One vector is turned by the same rotation once a step. Each row is the vector after some number of steps, and that number follows the row.
The counts run from 0 to 216.
[ 1.94  0.47 -0.87 -1.05 -0.40  3.08  0.52 -0.49  0.90 -1.16  0.24  1.89
 -0.53 -2.19  0.71 -0.02 -3.92  0.21  0.67 -3.32  0.78  0.56  2.54  2.19
  0.25  2.05 -1.35  0.03 -3.52  0.93  3.17 -1.15  2.84 -0.79] | 209
[ 0.34  2.87  1.13 -0.29  0.72  3.52  0.31 -1.22  0.03 -0.56  1.00  0.37
  1.20 -1.75 -3.08  1.52 -1.24  1.04  0.85 -2.59 -0.47  0.61  2.09  2.45
  2.06 -1.61  2.10 -0.67 -3.62  2.10  3.34  0.38  1.72  0.56] | 78
[-0.16  1.48  0.90  2.11 -1.04 -1.32 -1.51  0.21 -0.47 -1.01  1.62  4.40
 -1.66 -1.85 -0.10 -1.88 -2.46  2.21  1.08 -0.61  0.40  0.42 -0.54  1.01
 -0.71  0.16 -0.35 -0.82  0.02 -5.24  0.83 -3.11  1.08 -1.42] | 25
[ 2.74  3.38 -1.26  1.46  0.51 -1.42  0.95  0.32 -2.08  2.20  1.16  0.03
 -0.33 -1.74  1.95 -1.07 -1.32 -1.86  1.33 -2.86  0.48 -0.71 -1.06  4.18
 -0.58  2.05  1.57  0.49 -2.18 -1.60  1.87  1.42  0.37 -1.80] | 200
[-0.07  1.91 -0.70 -0.78 -3.01  3.41 -0.14  1.19 -1.41 -2.13 -1.48 -0.77
  2.46 -0.38 -1.68 -1.09 -3.16  1.06 -1.34  0.65 -1.79 -0.02  1.55  0.56
  1.04  0.13 -1.55  0.14 -1.47 -2.37 -2.91 -1.00  0.86 -2.76] | 141
[ 1.71  1.30  2.42  0.54  0.86  0.23  0.30 -1.02  0.06 -0.67  1.23 -1.51
 -0.84  0.24 -3.70  1.66 -0.49 -2.03 -2.14 -1.57 -2.99  1.26  0.97  3.59
 -2.17 -3.45  1.90  0.14  0.14 -2.30  1.76 -0.64  0.05 -0.48] | 175
[ 2.97  3.46 -1.18  2.04  1.38 -2.29 -0.36 -0.28 -2.86 -2.14  2.08  0.50
 -0.42  1.21  1.86 -3.41  2.19 -1.61  2.15 -1.84  2.29 -0.43  0.67  1.80
 -1.88 -1.39  0.68  0.61 -0.02  1.57  1.94 -2.34 -1.45 -0.17] | 60
[ 0.11  0.95 -2.52  0.23 -2.40  3.55  0.70 -0.49 -2.85 -1.21  0.38 -1.48
  0.22  1.30 -0.61 -0.56 -1.67 -1.91 -1.34 -1.67 -1.14  2.83  1.69  2.46
 -2.46 -0.88  0.67  1.90 -1.72  3.10  2.81  1.23  2.15 -0.76] | 76
[ 0.78  3.43 -0.82 -1.21 -0.75 -0.49 -1.55 -0.52 -3.43 -0.24  1.96  0.41
 -0.69  1.01 -1.06 -1.68  0.50  2.43 -2.46 -1.44 -0.28 -1.30  0.18  3.21
 -3.64  0.87  3.87  1.48  0.63 -1.08  1.66 -0.74 -0.85 -0.88] | 168
[ 0.13 -0.17 -0.01  1.12 -0.71  1.02 -0.75 -2.36  2.45 -3.90  0.76 -0.49
  0.82  2.78  0.14 -1.12 -3.32  0.19 -1.49 -0.92 -1.74  2.73  0.96  1.81
  1.75  2.30 -1.90  1.32 -0.94 -1.35  3.57 -4.28  1.04 -1.22] | 185
[-0.18  1.96  0.36 -0.95 -0.73  1.03 -1.69  1.03 -2.86  1.22 -1.82  0.80
 -1.35 -3.10 -2.65 -2.00 -2.22  2.39 -1.19 -1.34  1.13 -0.53  0.85  2.07
 -0.21  0.93  0.24 -1.14 -1.73 -3.58 -0.86 -0.43  2.18 -3.33] | 13
[ 1.92 -0.83  2.07  1.09  0.23  2.32  0.29  0.09 -2.78 -1.72 -1.15  2.18
  2.28 -1.19 -1.51 -3.22 -3.68  1.78 -1.50  0.41  0.75  0.53 -0.29 -1.82
 -0.87  0.00 -1.81 -1.44 -2.25 -3.04  0.84 -1.44  2.45  1.67] | 121
[-0.42  0.50  3.22  0.47  1.16  0.09  1.91 -0.25 -1.45 -2.40 -1.10  1.57
 -2.20 -0.50 -3.05 -0.56  0.32 -1.38 -1.34 -0.04  0.41  0.05  2.63 -0.59
 -0.43 -4.41 -0.67  0.72  1.78 -2.48 -0.98  0.06 -2.49 -3.52] | 19
[ 2.58  1.39 -0.26 -0.91 -1.56  0.39 -0.78 -3.06  1.72 -0.13 -3.13 -0.46
  1.59  1.07 -0.13 -0.79 -4.00 -1.18  0.09 -2.38  0.05  1.64 -0.50  3.28
  1.20  2.56  1.79  1.61 -3.84 -0.70  1.85 -0.32  0.58 -1.76] | 197
[ 0.47  0.60 -2.25  1.58 -0.77  0.49  0.53 -1.20  1.29 -0.89  0.10  3.03
  0.36 -0.82 -0.89 -1.48 -1.42 -1.36 -0.01 -3.08  0.65  3.20 -0.81  0.38
  0.65  1.95 -0.37 -3.26 -4.30 -1.09  2.85 -2.28  1.23  2.02] | 89
[ 1.32  0.23  0.48  1.23  1.27 -0.51 -0.45  2.76 -0.75 -2.03  3.04  0.80
 -1.99 -0.19 -1.91 -2.13  0.90  1.17 -1.69 -1.61 -0.14 -3.42  2.84  0.74
 -0.52 -2.93 -0.36 -0.93  0.68  0.27 -2.48 -0.94 -2.73 -3.36] | 147
[-0.09  3.28 -0.08  0.63  0.80  0.06  1.67 -2.49 -0.13  0.40  3.45  0.89
 -0.64 -0.63  0.26 -0.84  1.46 -0.83  1.67 -3.58 -1.57 -1.02  0.16  1.67
 -0.97 -1.51  1.55  3.02 -0.98  3.59  1.31  2.06 -2.66  0.63] | 71
[ 1.37 -0.87 -0.09  0.44 -3.78  1.46 -0.37 -1.52 -2.40 -2.84 -2.56  0.83
  2.31  2.13 -1.82 -1.69 -1.55 -0.18 -0.10 -1.14  0.67 -0.44 -2.27 -1.83
  0.61  0.59 -1.88  0.98 -1.39 -2.67 -2.55 -1.02 -1.52 -1.79] | 129
[ 1.05  3.33 -0.70 -0.25  0.56  0.87 -1.57  3.15 -1.10 -1.41  1.28  1.12
  0.56 -2.94 -2.41 -1.64 -1.15  3.10 -0.84 -0.72  0.45 -1.57  0.93  1.28
 -0.02  0.73 -0.50 -1.55 -2.10 -3.00 -1.80 -3.29  0.27 -0.80] | 145
[ 0.19  2.80 -1.79  1.28 -0.40  2.13 -0.32 -0.04 -0.53 -3.65  2.56 -1.85
 -0.68  2.05  1.50 -2.48  0.48 -2.99  0.60 -1.60  0.65  0.70  3.89  2.34
 -1.18 -1.17 -1.68  2.14  1.81  0.80 -0.10 -3.14  0.40 -0.95] | 52
[-0.50  0.74  0.52 -0.80  1.10  2.81  1.64 -2.73 -0.02 -0.06 -1.61 -0.65
 -0.17  1.38 -2.14 -1.21  0.46 -4.46 -2.23 -3.68  0.40 -0.86  2.72 -0.44
 -0.33 -1.69 -1.05  0.51 -1.22  0.22 -1.42  4.18 -0.65  0.02] | 107
[-0.78  2.74 -1.08  0.28 -3.18 -1.39 -1.15 -0.89 -2.13 -0.63  0.23  0.65
 -0.40  3.50  1.46 -3.88  0.42  1.62 -0.70 -1.02 -1.91  0.98  0.53  0.35
 -2.03 -0.47 -1.20  1.40  2.49  0.03 -0.20 -0.90 -2.46 -2.89] | 160
[ 0.25  0.72  0.54  2.68  1.78 -0.46  2.04 -2.31  2.77 -0.46  1.56  4.03
  0.68 -1.37 -1.80 -1.84 -0.68  0.06 -0.02 -2.54 -0.80  1.99 -0.66  0.16
  2.34 -0.22 -0.21 -2.97 -4.87  0.31  2.58 -0.87 -0.30  1.84] | 90
[ 1.30 -0.54  2.42  0.69  2.06 -2.23 -1.48 -1.72  2.05 -1.55  2.66  0.78
  0.57  1.79  0.65 -2.52 -0.44  1.03  1.96 -3.38  0.54 -2.29 -0.12  1.71
  3.40  0.37  1.38  0.68 -1.68  2.10  2.57 -0.67 -1.11 -2.63] | 190
[-0.03  0.42 -1.66  4.54  0.58 -2.04  2.48  0.86 -2.80  0.24  3.05  2.50
 -0.81  1.08  1.68 -3.92  0.00 -1.06 -0.61 -2.34  0.22  1.36 -1.82  0.00
 -0.54  0.63 -0.94 -1.68 -1.71  0.43  1.80  0.92 -1.12 -0.77] | 92
[-1.33  4.28 -1.14 -1.94 -1.20 -0.76  0.70 -0.86 -1.80  1.98 -0.50  1.71
 -0.37 -2.22 -0.10 -4.94 -0.11  1.89 -0.07 -2.58 -0.02 -1.70 -0.77 -0.33
 -0.58  2.89 -0.44  0.31 -1.40 -2.18 -1.27 -0.59 -1.21 -1.07] | 5
[ 0.06  5.08 -2.31  1.99 -0.58  1.29  2.41 -1.31 -3.82  0.44  2.17  0.27
 -0.72  0.26  0.25 -0.52  1.77 -1.94  0.73 -2.73 -0.30 -0.49  0.13  1.40
 -1.91  0.20  0.82  3.33 -0.03  1.46  1.65  0.72 -1.99  0.57] | 72
[ 0.72  0.05  0.86  0.26  1.53 -2.66 -1.14 -1.47  0.54 -0.63  3.74 -0.84
 -0.79  2.70  1.30 -3.66  1.29 -1.96  0.05 -4.09  0.16 -2.34  0.58  1.16
  0.36  0.36  0.84  1.63  0.28  2.33  2.75 -0.18 -1.57 -0.94] | 191
[-1.80  1.73  1.99  0.39  0.77 -0.04  2.33 -1.15 -1.93  1.53  0.78 -0.40
 -1.09 -0.70 -1.63 -3.16  0.98  0.54 -0.03 -2.38 -1.68 -3.40  0.18 -0.57
  1.22 -1.64 -1.95  2.31  1.05 -0.34 -2.92  1.30 -3.23 -3.03] | 7
[ 0.15  0.37  0.68  4.33  2.73 -2.13  2.62 -0.80 -0.47  0.40  3.60  2.23
 -1.09 -0.62 -0.52 -2.97 -0.14 -1.33 -0.90 -2.05 -1.80  0.90 -0.22  0.53
  0.35 -1.92  0.51 -2.74 -2.66  0.91  1.87  0.97 -1.66  0.74] | 91
[ 1.42 -1.57  1.75  1.91  1.55  2.47  1.27 -1.27  1.09  0.07 -1.63  2.44
  0.78 -1.88 -3.73  0.70 -3.57 -0.73 -1.45 -1.99  0.28  0.62  0.29  1.53
  0.52 -0.92 -0.91 -1.02 -3.47 -2.06 -1.57  2.99  0.89 -0.45] | 110
[-1.18  0.61  0.74  0.20 -1.33 -1.82 -0.05 -0.59 -1.52 -2.52  3.09  1.75
 -2.83  1.76  1.28 -5.18 -0.01 -0.45 -0.54 -0.30 -0.16 -0.59  1.05 -0.73
 -3.46 -0.39 -0.02  2.02  2.45 -1.73  0.47 -2.19 -1.40 -1.03] | 28
[ 0.00 -1.04  1.61 -0.39 -1.37 -0.94  0.95 -2.07  0.98  0.82 -1.93  2.08
  0.40 -2.28 -1.79 -3.55 -3.51  2.63  0.55 -1.21 -2.23  0.46 -1.82  0.33
  1.56 -0.09 -0.41 -1.97 -4.08 -1.32 -0.88 -0.11  0.10 -3.52] | 2
[ 1.05  1.80 -0.27  1.91 -1.95  1.57 -3.35 -1.93 -1.08  0.79  0.60  0.22
  0.21  0.91 -3.05  0.19 -2.68  4.51  0.32 -1.66 -1.63  0.56 -1.51  2.54
  0.19  0.50  0.10  1.62 -1.00 -2.23 -0.02 -2.33  1.07 -2.46] | 165
[ 2.16  0.50  2.41  1.44  1.54 -0.08  1.97 -3.34  0.25 -0.69 -1.00 -1.46
  2.24  2.53 -1.48 -0.63  0.01 -1.46  0.30 -1.31 -0.38 -1.23 -0.07  1.46
  4.24 -0.62 -0.21  3.33 -1.03 -0.19  2.16 -0.26 -2.42 -2.42] | 194
[ 0.25  4.00 -0.62  0.12  0.15 -2.24  0.36  0.60 -0.94 -2.84  3.16  1.98
 -0.08  0.34  2.23 -0.87  0.32 -1.83 -1.17 -2.04 -0.69  0.61  1.78  3.18
 -2.52  1.45  0.55 -0.80  1.77 -1.59  3.28 -1.09 -0.69 -0.48] | 180
[ 0.38 -0.23  2.82  0.32  0.48 -0.90 -1.86 -2.77  0.70 -0.40  3.32 -1.09
 -1.64  0.33 -3.57 -2.84  0.10  0.27  0.94 -0.98 -0.59 -1.93  0.28  0.92
 -0.67 -1.81  4.08  2.23 -1.75 -1.60  0.08 -1.71  0.92  0.09] | 35
[-0.18  4.41 -2.19  2.08 -1.30  3.07  1.80 -1.23 -3.32 -0.74  0.41  0.83
  2.18  0.59 -0.28  1.95 -0.24  0.16  0.58 -0.88 -0.89 -0.05 -0.43  1.54
  1.35  1.46 -0.88  3.11 -0.41  0.96  1.92  0.35 -1.55 -0.12] | 73
[ 2.36  0.96 -0.35  0.60 -1.58 -0.23 -2.87 -0.08  1.07 -1.79 -2.59  1.11
  0.72  0.42 -2.00 -1.71 -1.71  1.60  0.06 -1.15 -1.15  2.74  1.09  1.47
  0.74 -0.95 -2.37 -2.72 -0.94 -3.20 -1.62 -3.89  0.55 -2.72] | 153
[ 0.79  1.33  0.84  1.75  2.39  1.13  0.78  0.62 -1.86  0.08  3.30 -0.24
 -0.54 -1.55 -2.96  0.79 -0.33 -0.73  0.72 -3.41 -0.41 -0.49  1.97  2.81
  0.10 -2.67  1.81 -2.08 -2.71  2.45  2.84  1.72  1.42  0.16] | 79
[-0.49  0.96  1.02  0.89  3.03  1.10  1.25 -2.31  0.70  1.68  0.35  2.53
  0.65 -0.28 -2.69 -2.83 -0.72  1.45 -1.46 -2.08  1.42 -2.03 -0.78  0.05
  2.36  1.57  3.25  0.99 -4.56  0.94  0.60  3.12 -1.49  0.60] | 102
[ 1.36  1.24  1.41  0.05  2.02  0.62 -0.08  1.68  0.50 -1.82  2.61  1.99
  0.18 -2.51 -3.27 -1.05 -0.07  3.49 -0.44 -0.82  0.42 -3.35  1.34  0.90
  1.33 -1.83 -0.08 -1.69 -1.35 -1.07 -2.87 -1.50 -1.79 -2.61] | 146
[ 1.38  1.16 -0.67 -1.05 -1.38  0.57  2.81 -1.15 -3.96 -3.04 -1.85  0.56
 -0.36  1.35  0.09 -2.56 -0.70 -3.62 -0.54 -1.96  2.09  1.49  2.81 -2.23
 -0.81  0.52 -1.79  0.49 -1.26  0.63  3.95 -1.58 -0.01  0.07] | 216
[ 0.46  1.42 -1.02  1.59  0.51  3.45  0.46 -0.98 -1.49  0.17 -3.26  1.06
  2.24 -1.61 -2.31  0.62 -2.43 -2.26 -2.09 -2.22  1.56  1.07  0.17  1.00
  0.75  1.27 -1.48 -0.55 -2.49 -4.59 -1.00  1.68  1.97  0.86] | 109
